One turn sends every row of this set to another row. A few are shown first. Where does it send the rows asked after them?
z853: [ -4  -2  -1  -2  15   0   2 -20 -11   8  -1  33   8  12  12   8  11]
z268: [  6 -11   7 -20  -2   8   6   4  -1   4   7   6  12  16  -9  -7  12]
z385: [-11 -12  18  -6  -5 -22  16  -6 -15  -2  -5  11   2  -4  -1  12  12]
z491: [ -3   6  -1   0   3  -6  -1 -13 -11  11  -6  33  -6   1   9  11   5]
z114: [-15   9  20  -6   4  16  -2  -1 -14   6 -13   2   3  18   1   4  -8]
z145: [-12  -8  18  -3   7   9  -4  -6  -2 -10  13  13   0  22   5 -14  -5]
z194: [ 11  -2   2 -10   6  12   0  -6  12  -7   5  -6   6  15  -3   4   2]
z856: [  3  -2  21   3  10   3  16 -13 -25   3 -14   1  -5   8  -6  19   4]
z517: [  7  -4  11 -16  -2  12  17  11  -4 -12   3  13  19   8   8  -2   8]
z332: [ -6  -8  -4  22   4   3  19  -7   1 -13   2  10   3   5   9  15 -11]
z379: [-10 -16  14  -9  -8 -17  16   6 -13  -4 -11  16  13   2  15   6   3]
z803: [  3 -11  11 -21   7  17   3  11 -11 -13  13  16   5  13   1  -3   4]
z12: [ -8  -1  19   2   7 -10  15 -16 -28   4   4   5 -10  13  -2  20  -1]
z251: [ -5  -5   8   6   4  -2  18 -12 -15  -4  -2  -1  -6  -2  -9  29   5]
z319: [ -7   1  15  -4  11   2  15 -15 -19  -4 -12  -1 -17  12  -2  19  12]
z572: [ -1 -10  -9  13   0   0  25   0  -9  -4  12  16  -6   1   6  18  -5]
z460: [-17  -3   5 -12   4   3  -1  -8   6   2   8   5  11  17  -2 -12 -12]
z351: [  0  -7  15  -6 -15 -20  13  -4  -8  -7  -1  14   3   2  20  15   8]
z612: [-14  -9  -8  10   4   3  28 -10   2 -17   4   9  -7   5  12   9  -2]
z392: [-13  -7 -12  11   5  -2  11 -18   2   0   3  14  -3  -3   7  22   0]
z548: [ -8  -1  13 -16   1  20  -4   7  -7  -4  -9   8  -4   7   4  -2 -14]
z390: [-12  -1  11  -7   0   5  -6   9   1  -2  -8  -3   2  11 -15  -4  -9]
z883: [10 -7 15 -5 -2 22  1 -8  5 -8  3  0 -5 15 12 -4 -1]
z65: [ -7 -11   1  -5   2 -16   7 -18  -2   9   0  26   3  -1  12   8  16]
z424: [-12   1  -3  -7   8   3  10 -19 -12   6  -2  32  -4  10   7   2  20]
z522: [ 10 -13   6   3   5  15  14   4   6  -9   6  -4   5  19  17   1   4]
z463: [-14   5  13  -3  23   4   0  -5  -7   2   2  19   3  17   2 -15  -7]
z914: [-15 -11  10  -9 -13 -12  18   9 -11 -13 -12  14   1   3  14   6  15]

z914 goes to z424
z114 goes to z517
z379 goes to z853
And these:
z385 goes to z65
z883 goes to z548
z268 goes to z460
z491 goes to z572

One turn sends every row of this set to another row. A few are shown first. Where does it send the rows asked after them?
z103: [-17  10  10  -3  -5  -8  -6  -2 -15  18   5  11  -3  11 -34   5  -1 -16
  20 -25 -22  -4  -6   5 -17   2   2  16   4   3  33 -12  -7   1  -7   4
  11   2   0  10   9 -13   0 -18  15   2  -1  -5   5  17   9 -21 -15 -12]
z213: [ 10   0  17 -11 -37 -11   1  13  -5  13  13  23  -7 -13 -16   0  -9 -21
  -7   3 -23  -6  -7  -9  -3  -9   4  12   3  -5  27   2  20  19   5   2
  31  -4  -2  -9 -11  -5  -8 -14   1  17   0  -8   4   4  -1   0   7   8]
z860: [-20  12  18   4  -7 -23   3   5  -2  14  18  16   7  12 -21  24   8  -3
   7  -8 -23   9  -2   3 -13  -2   0  19  13  11  31  -5  12  16  -2   0
   7  14  15   8  22 -10 -12 -19   7   3  -1   2  15  -1  -5   2 -20 -18]
z370: [ 17  13  29 -14 -18 -13  22   5  -3  13  14  13 -10   4  -8 -11  -4 -13
 -10  -4 -17   8  -7  21  -1   6 -13  20  19   4  20  -1  21 -11   0   2
  36   0   0 -10  -4  -2 -13   0  13   4 -15   5   2   9   4   8  15   2]
z753: [  5  -8   4  -7 -16  -8  -4  -7   7  37  -4  32  -8  -7 -31  -8  14  -1
  -4  -7 -18  -6   8 -13   0   4   2  18  23   6  21  -2  20  12 -10  10
  34  13  -4  -5   0 -13  19 -19   0   6  -3 -21  -4  -9  -5   3   0 -15]
z282: [ 12   7  26  -8 -18  -5  16   8  -1  14  11  13  -9  -1  -4 -13  -6 -17
  -5  -6 -16   5  -3  19   1   9 -17  10  25   7  14 -15  36 -13   1   1
  32   1  -5 -15  -6   1  -9 -12   6   3 -13   2   5  16   1  13   9   1]
z830: [ 10   4  25   0  -8   1  17   6  -6  28   5   7   6  12  -8  -4  -6 -15
 -17  -4 -14  -5  -7   9   4   1 -21 -21  18   8   3  11  10   1  -8  13
  19  12  -1   2   5 -24  -8 -15   9  -1   4  -1  10  -1   0   6   0 -28]
z253: [-14   8  10  11 -26  -3   1 -10  -2  30   2  12  -3  -3 -21   8 -11 -10
 -10 -20 -24   2   5  20   5  -2  -2  10  27  17  12  -3   6   2 -28  11
   7  -4  -1   6 -12   9   1   4   5  -4 -29 -10  12   5  12 -13  16 -18]
z695: [ 14   1  10  -5 -21  -9  17  17   6  37   1   3   0   3 -15   3 -10 -10
  -7   3 -24 -12  -2  11 -11   2   2 -13  11   3  10  -1  11  -6 -18  -1
  25  20   0 -19  10  -8 -10 -28   8   0 -14   5   9   2  -1   5 -13 -30]
z734: [-10   6  17   2  -5 -18  -8  -4  -1  16  15  13   5  15 -29  11  -1 -18
  16 -24 -26  -8  -6   4 -12   2  -8   9  12  -1  37 -12   8   3  -5   6
  18   5   3  10  16 -17  -9 -24  14 -10   9  -7   9   5   2 -14 -21  -3]
z291: [  4   1   0   4  -3   7  21   2   7  10  20  17   0   3 -31   5 -14  -4
  -2 -12 -18 -17   9   7  17   0 -10   1  24  19  21  12 -11  -9 -18  -7
  21   7  -4   1   2 -10 -10 -13  17  10   2  -9  -2  -5   9  19  12 -14]
z384: [-30   6  13   1  -3 -10   2   8  -8  12   6  15  -2   5 -28  12   6  -4
  20  -8 -21   6  -3  13 -16   5  11  10   8  14  30 -17   6   9  -5   3
   3   7  14   9  13 -12  -3 -14   8   8  -5   0  12   0   3   2 -20 -28]
z626: [ -8  -5  31   3 -11  -4  11  -3  -9  12  22  15  -6  -9 -16  13   6 -14
   4 -25  -9   8   8  16   2   4   4  17   4  10   9   5   0  26  -6   8
   1  17  -4  -2   5 -16   5  -3   4   1 -14   3  -8  25 -14   3  11 -20]
z781: [ -3 -12  34  -4  -8 -17   9  -4   9  11  27  10  -5  -8 -26  14  -2 -15
  20 -24 -12   6   4  19   6  14  12   7  11  -6  14   0  -1   3 -21   1
  12  11   4  -6  -3 -18  -2   3   8  -7 -13   6 -10   4   6   5  -7 -18]
z909: [  3   2  24 -11 -33 -14   3   8  -4  12  23  22   4 -12 -11   2  -6 -18
  -9   9 -19   2 -10 -17   3  -7  -2  12  13  -5  22   8  23  11   1  -2
  28  -6  -1  -2 -15  -8  -8 -11   2  22  -3  -7   4   2   5   7   4   5]
z204: [-28  10  21   7   0  -5   0  -5 -23  10   4  14   6  10 -28  12   7 -12
  10 -11 -13   2   0   3  -4  -1  -1  11  16  10  17 -11  -9   7 -11 -12
   8   1  -5  20   2 -16  -3 -24   2  12  -6  -6  16  19   6   2 -12 -18]
z693: [-13   7  23   8  -5 -14  -1  -4 -14  15   7  14  10  14 -26  20   6 -13
   2 -13 -19  -8   3   4  -8  -7  -5  13  15   8  26 -10  -1  16  -7 -16
  20   8  -8  14  12 -14 -10 -38  -3   3  -2  -6  21  18  -7   0 -13  -6]
z758: [  3  -8  22 -10 -32  -9  -1  13   3  12  17  25  -1 -15 -11  -2  -8 -18
  -3   4 -21  -2  -8  -6  -1  -7   2   3  11   1  27  -5  32  12   6   5
  30  -5   2  -7 -13  -9  -5 -10   2  18   2  -9   7  -7   2  10  -2   6]
z770: [ 12   8  17   1 -22  -5  14   7  -1  40  11   6   9  10  -8  -7  -4  -7
 -20  -7 -23   3  -9  -1 -18 -13 -16   3  12  11  13  10  -2  -6 -11  11
  21  20 -11 -11  13 -10   2 -14  28   8 -14  -2   4   7   1  -8  -6 -15]
z71: [  4   8 -14   1 -11   9  15   7   5  22  23  17  -3   0 -24   5 -18  -6
  -5 -28 -18 -12  11   0   7  -2 -13  11  15  27  20  10   1  -2  -6   6
  10  14   0 -13  12  -2  -3 -12  18  17   2  -5 -11  13   4  -1  10 -13]
z448: [-16   4  13   8 -23  -2   4 -10   3  30   4  13  -1  -7 -20   8  -8 -10
  -6 -11 -25  -7   3  29   4   4   2   5  27  19  18  -7  15   4 -25  13
  10  -3   3  12  -9   1  -1   4   2  -4 -30  -8  11   0  11  -7  18 -27]
z991: [ -6 -29  33   3 -15  -1   1   0  -4  20  14  11   0  -7 -23   6   5 -15
  12 -29 -17  -1   7  19  -6   3   2  15  10   6  24 -14  -1   7 -19   0
  13  14 -16 -15  -3  -9  17 -13  14  -6 -19   1  -4  17  -4   6  -3  -1]
z331: [ 17  18  22  -6 -21  -8  20  10   4  11  10  19 -18  -5  -5 -12  -5 -12
  -8  -5 -18   6  -2  23  -6   0  -4  15  15   9  14 -12  25  -5   4   1
  35   5  -5 -13   2   3 -14  -8   9   7 -16  -2   5  16  -9  10  14  -3]
z827: [ -1 -14  -7  -4 -10  11  20  14   1  24  14  14   5   1 -26  10 -10   1
  -2  -8 -23 -22  11  14   4   4  -9   9  19  31  35   1   9  -3 -12  -4
  17  14   2 -15   8  -4   1 -19  13  16  -8   4  -3  -1   5  19   7 -15]
z350: [  5  -5   6 -11 -12 -16  -1  -8   6  33   0  29  -5  -2 -32   2  12   1
  -4  -6 -11   4   7 -18  12   9  -1  17  30   1  12   6  15   6 -15   3
  33   9   5  -5  -5 -13  12 -12  -5   7  -1 -13  -3 -15   5   6  -5 -16]
z271: [ 11   3   5 -13 -13 -13   1 -11   0  37  -1  30  -9  -2 -31   1  12   0
 -10 -10 -10  -3   8 -13   5   3   1  22  19   7  14  11  11  20  -7   5
  36  10   1   1   0 -19  11 -12  -7  14  -3 -15  -6  -4  -3  -5   7 -18]
z615: [-10   4   7   3 -26  -6   1  -7   1  37   1  10  -4  -5 -22  12 -15 -10
  -6 -23 -24  -6   5  28  -2   1   4   8  22  21  18 -10  12   4 -23  11
  13  -3   5   3  -9   3   0   4   1   1 -31  -5  10   4  14 -17  12 -21]

z753 goes to z350
z253 goes to z615
And these:
z827 goes to z291
z370 goes to z331
z384 goes to z204
z695 goes to z830
z860 goes to z693
z991 goes to z781
z213 goes to z758

One turn sends every row of this set to another row. A few are shown first. Where does it send the rows asked after them?
z222: [ 13   5 -13   1   2   2 -40  15  12   3  12  -3  12   4  20  -4]
z439: [ 22  -7   8  15   1   1 -20  -6  -2 -21  18  -9  10   9  10   1]
z673: [ 16  -8  -3  29   3 -11 -12  -3   8  -7   6  28  12  -2   6   3]
z5: [  6  -2  13  34   8  -3 -15   2  17 -13   8  10  27  -9  17 -10]
z763: [ 15  -9   3  12  28   0 -17  14  -5   0   8   1  18   7  30 -15]
z341: [  7   0   1  20   7   1 -27  10   6  12   7  26  18   7  23  -9]
z678: [  1   7   3   9  22   5 -20 -14   8   6   3   7  28  -8   8  -4]
z588: [  9 -15 -10  15  12  -8  -2  -4  -6 -10   5 -18  16  -6  20  -6]
z589: [ -6  20   0  20   9  -8 -14  -3   6   0  25   3   0  -5  22 -16]
z756: [ 11 -12   3   4   9   6 -12  26  13   7   7   7  27  -3  16   6]
z248: [ 13 -13  -4  -3   0 -12  -1 -14   1  -2   2   3   5   5  10   4]
z653: [ 18  -1   0  21   0   8 -23  21  -1 -12  10 -15   7   4  20  -9]
z985: [ 23   8 -15  13   1   2 -38   8   6  -7   4   7   7  -8  11  11]
z136: [ 4 -5  2 36 10  5  1  7 -8 -3  8  8  8  0 22 -6]
z525: [ -8 -10  -3  20   8 -11 -24  -5  19 -20   9   6  11  -3  31   2]
z451: [ 13  -8  -9   8   7 -20 -10  -9  11 -19  14   4  12   6   5   9]
z597: [ 8 -3  1  3  9 11  7 19  2 -1  5 -9 16 -4  7 -6]
z183: [  9  -7  -1  32  -2 -18 -17 -13  -1   0   9  12  12   8  22  -1]
z861: [ 12 -10  -1   1  15 -24 -32   8   7   5   6  -5   6  -3   3  -3]
z255: [ 12   1   8  -5  32   0 -11   3  -5  -2  10   6   7  -1  12  -7]
z474: [-5  8 -1  0 14 -4  4 -2 22  3  4  3  5 -5  3 -3]
z25: [ 21 -11  -2  12  -6  -5 -14 -11  19  -4  17 -10  12   9  16 -12]
z226: [11 -4  3 31 -5  1 -6 -1 23 10  3  9 12 -9 23 -9]
z684: [ -1  15 -11  16  -2   2 -23   4  23  -8   7  -7  -1 -12   9  -8]
z862: [  2  23  -9  16  17  -5 -23   2  19 -13  10   6  13 -10   9   6]
z302: [ -4  -9   8  14   6  -6 -15  23  15   2   9  19  -2   4  11   5]
z41: [ 11   0  -3   3   9  -4 -10  11  11  23   4   4  15  -3  33   1]
z91: [  7   6  -3  -9  11   0  -3   5  12 -15   7  16   6  -5   1   6]
z118: [ 10  -1   7  -6   8   6  -7   1  10   2  21   9   6   6  11 -20]
z285: [  5  -8  -3   0  -2  17 -18  -6   3 -10   7   5  14   4  18  13]
z873: [ 11   5 -11   5  -6  -6 -23   3  -5   3  11  -9  -4 -10  30  -2]
z242: [  2   9   3  23  15  -2 -11  14  15 -10   5 -10  19 -12  17 -20]
z498: [ 21  -2  -9  12  20 -11 -27   9   9   9   8  18  25   6  13   9]
z104: [ 10   8   3  26  -4   0 -25  -3   1   4   6  -2   4  -8 -10   2]
z917: [ 12 -12 -16  11   5  -8 -24   9   3  -6   6 -16   8 -19  19   7]
z624: [ -4   9  -3  31  18  -1  -9   7   2  -2  13   2  -2 -16  11   3]

z684 goes to z474
z41 goes to z873
z91 goes to z451
And these:
z588 goes to z136
z624 goes to z255
z678 goes to z285

